Each path below is one point turned by a fixed rotation once a step. After each direction that follows a path, write how fast that rotation turns it, in degrees each step (0 if it stays still).
Each turn is a multiple of 5 degrees from 10 to 175, or 0.
Each row of a path follows its step; steps can be skipped.

step 2: [-.23 -.41 .18 .14 .16 -.14 .27 .18 -.09 -.03 -.08 -.05 -.35 -.19 -.13 -.02 -.38 .04 .25 .38 .03 -.33 -.04 -.20 .07 .11 -.12 .14 .13 .09 .26 -.37 -.10 -.07 -.16 .04 .31 -.04 -.07 .08 -.63 -.08 .23 -.30 -.26 -.07 -.06 .13 -.28 .07 .06 -.02 -.32 .12 -.23 -.11 .15 .14 -.42 .08 .23 .12 -.02 -.07 .04 -.08]
step 10: [-.27 .04 .07 .19 .32 .13 .24 .03 -.12 .25 .15 -.45 -.35 -.12 -.04 .00 -.20 -.19 .26 .26 .44 -.22 -.20 .11 .31 -.05 -.07 -.03 .28 .39 .06 -.06 .14 -.21 -.18 -.04 .16 -.18 .13 .20 .00 -.12 .39 -.31 -.23 -.17 .09 .37 .12 -.44 -.12 -.24 .13 .15 -.13 .12 .05 .07 .05 .12 .13 .11 .28 .09 -.13 -.08]
step 11: [-.41 .07 .20 .07 -.15 -.40 .04 -.07 .12 -.30 .23 -.10 .02 -.24 .14 -.08 -.09 .14 .31 -.12 .26 -.15 -.33 -.25 .14 -.19 -.19 .03 .08 .19 -.21 .07 -.21 -.01 -.28 -.16 .21 .00 -.19 -.07 -.15 -.25 .22 -.14 -.37 -.24 -.23 .36 .02 .17 -.25 -.30 -.10 .39 .02 .23 .02 .09 -.11 -.41 -.13 -.08 .14 .04 .37 .11]
step 15: [.07 -.07 .18 .28 .00 -.19 .27 .12 .16 -.32 -.06 -.05 -.24 -.37 -.22 .13 .02 .34 .07 .20 .20 -.14 .29 .04 -.04 .22 -.36 .37 -.13 .24 .30 -.08 -.21 .56 .02 -.37 -.11 .13 .02 -.25 -.26 -.17 .23 -.28 -.30 -.32 .14 .04 .01 -.03 -.11 .29 -.13 .00 -.21 .25 -.16 .05 -.07 .23 .04 .03 .00 .06 .06 -.07]
step 18: [-.06 -.09 .12 -.06 .26 -.36 .05 .16 .17 .03 .15 -.31 -.48 -.17 .43 .00 -.28 -.11 .30 .31 .35 .18 .30 -.11 .08 .00 -.03 .13 .30 .29 -.22 -.03 -.11 -.16 -.25 .03 .06 -.13 -.09 .06 -.59 .03 -.03 -.17 -.30 -.12 -.21 .26 -.24 -.07 -.23 .12 -.16 .10 .12 -.19 .23 .10 -.12 .07 .25 .12 -.07 -.26 .06 -.05]
step 19: [-.04 .08 .11 .06 -.07 -.04 .09 -.04 -.04 -.17 -.13 .04 -.08 .27 .10 -.12 -.38 .11 .02 .06 .37 -.08 -.22 .04 .14 .24 -.06 -.12 -.04 .28 .09 -.53 -.07 .26 -.21 -.16 -.03 -.14 -.05 .27 -.15 -.04 .08 -.49 -.09 -.01 -.40 .62 -.17 .05 -.05 .06 -.53 .31 -.07 .11 .28 .03 .03 -.23 -.13 .29 .08 .14 .08 -.04]
step 21: [-.32 -.21 .17 .10 -.13 -.01 .18 -.02 .25 -.12 .04 .18 -.16 -.16 .05 -.24 -.35 -.08 .36 .13 .01 -.26 .11 -.10 .03 .00 -.35 .10 -.22 .33 .14 -.07 -.06 .23 .03 -.31 .09 .26 .07 .25 -.24 -.23 .48 -.02 -.37 -.37 -.15 .35 .21 -.04 .07 -.04 -.14 .03 -.28 .32 .03 -.01 .10 .13 .07 .11 .11 .34 .41 -.13]
step 25: [.08 .29 .30 .15 .09 -.06 .17 .47 .06 -.09 .18 .23 -.17 -.10 -.08 .25 -.05 -.01 -.07 .12 .01 -.04 .03 -.04 -.06 .44 -.14 .16 -.02 .29 .12 -.35 -.13 .38 -.13 -.24 .42 -.36 -.05 .05 -.21 -.22 -.05 -.50 -.06 -.12 .04 .36 -.36 .01 -.17 .07 -.41 .11 -.04 -.02 .14 -.02 -.17 .08 -.17 .16 -.04 -.22 .04 -.25]
Directions:
[.15 .10 -.06 .06 .09 -.04 -.02 .07 -.02 -.04 -.05 .02 .02 -.11 .03 -.01 -.05 .00 -.01 .01 -.05 .00 .01 .01 -.09 .03 .08 .07 -.06 -.06 .00 .03 -.07 .03 -.06 -.04 .01 .03 .03 .00 .08 -.03 .09 .09 .06 -.03 .06 .00 -.01 .00 -.02 .05 -.02 -.01 -.08 .01 .01 -.04 .00 .04 -.04 -.06 .01 -.05 .03 .03] : 40
[.03 .05 -.01 -.04 .06 .00 .04 .04 -.02 .05 -.11 .05 -.10 .04 -.07 -.06 .05 .03 .00 .02 .02 .05 -.09 -.06 .01 -.10 .00 .00 .01 .01 -.01 -.03 .03 .02 .00 .01 .08 -.05 -.05 .07 .03 .02 .05 -.05 .10 .01 .04 .07 -.02 .01 .03 -.02 -.05 .02 .04 .02 -.08 .13 .00 .01 .03 -.08 -.09 .06 .06 -.02] : 125
[-.01 .03 .07 -.06 .07 -.02 -.10 .08 .01 .05 .12 .09 -.04 -.04 .08 .03 -.05 -.08 -.03 -.03 -.09 -.04 .03 -.03 .06 -.06 .05 -.03 .00 .05 .00 .04 .05 .07 .06 -.03 .02 -.04 .01 .01 .04 -.03 .00 .07 .00 .01 -.09 .04 .01 .02 .03 -.05 -.08 -.08 -.02 -.02 -.04 .02 -.04 -.02 .03 .05 -.03 -.06 -.01 -.05] : 160
[-.02 .02 .03 .01 -.03 -.02 -.05 -.02 -.06 .16 -.08 .00 .01 -.04 .03 -.02 -.01 .02 -.04 -.06 .07 .00 -.07 .07 .03 .01 .14 .01 -.06 -.01 .08 -.06 -.02 .02 .01 .00 -.04 .04 -.06 -.02 .02 -.09 -.01 -.12 .05 .04 -.02 -.04 -.06 -.04 .04 .01 -.03 -.05 .00 .04 -.01 .01 .00 .04 .01 .08 .06 -.02 -.09 .03] : 110
[.01 -.14 -.02 -.09 .02 .05 .05 -.04 -.03 .00 -.04 -.05 .04 -.04 -.13 -.03 -.04 -.01 -.02 .00 -.06 -.02 .11 -.02 .01 -.01 .02 .02 -.07 .06 .11 .01 .08 .01 -.01 .02 .03 -.07 .04 -.01 -.01 -.03 .00 .00 .03 -.04 -.04 -.06 -.03 -.04 -.01 .03 -.07 .02 -.13 .06 -.10 .00 .05 -.02 -.04 .00 .02 .01 .05 .02] : 60
[.02 -.02 .01 .05 -.01 .06 .05 .07 -.03 -.02 .03 .06 .01 .08 -.01 .05 .00 .00 .00 -.05 .11 .03 -.02 .01 .00 .09 .00 .04 .02 .01 .04 .03 -.07 .05 .01 -.01 -.07 -.03 -.06 .00 .01 -.15 -.05 .09 -.03 .08 -.06 -.02 .06 .03 .05 .00 -.01 .02 .00 .12 -.03 .01 -.05 -.02 .00 -.01 -.03 .02 .16 .03] : 175
[.01 .04 .01 .14 -.05 -.06 .01 -.04 .00 .04 .04 .00 .06 .02 -.10 .09 .12 .02 .06 .03 -.07 .05 .03 .01 -.05 .01 -.02 .03 .08 .02 .01 -.01 .04 -.03 .09 -.04 -.01 -.13 -.04 -.04 .03 .00 .01 .01 .06 .00 .00 .04 -.01 .01 -.01 .05 -.08 .01 .00 .04 -.03 -.01 .01 .06 .04 .00 .02 -.14 -.05 .01] : 135
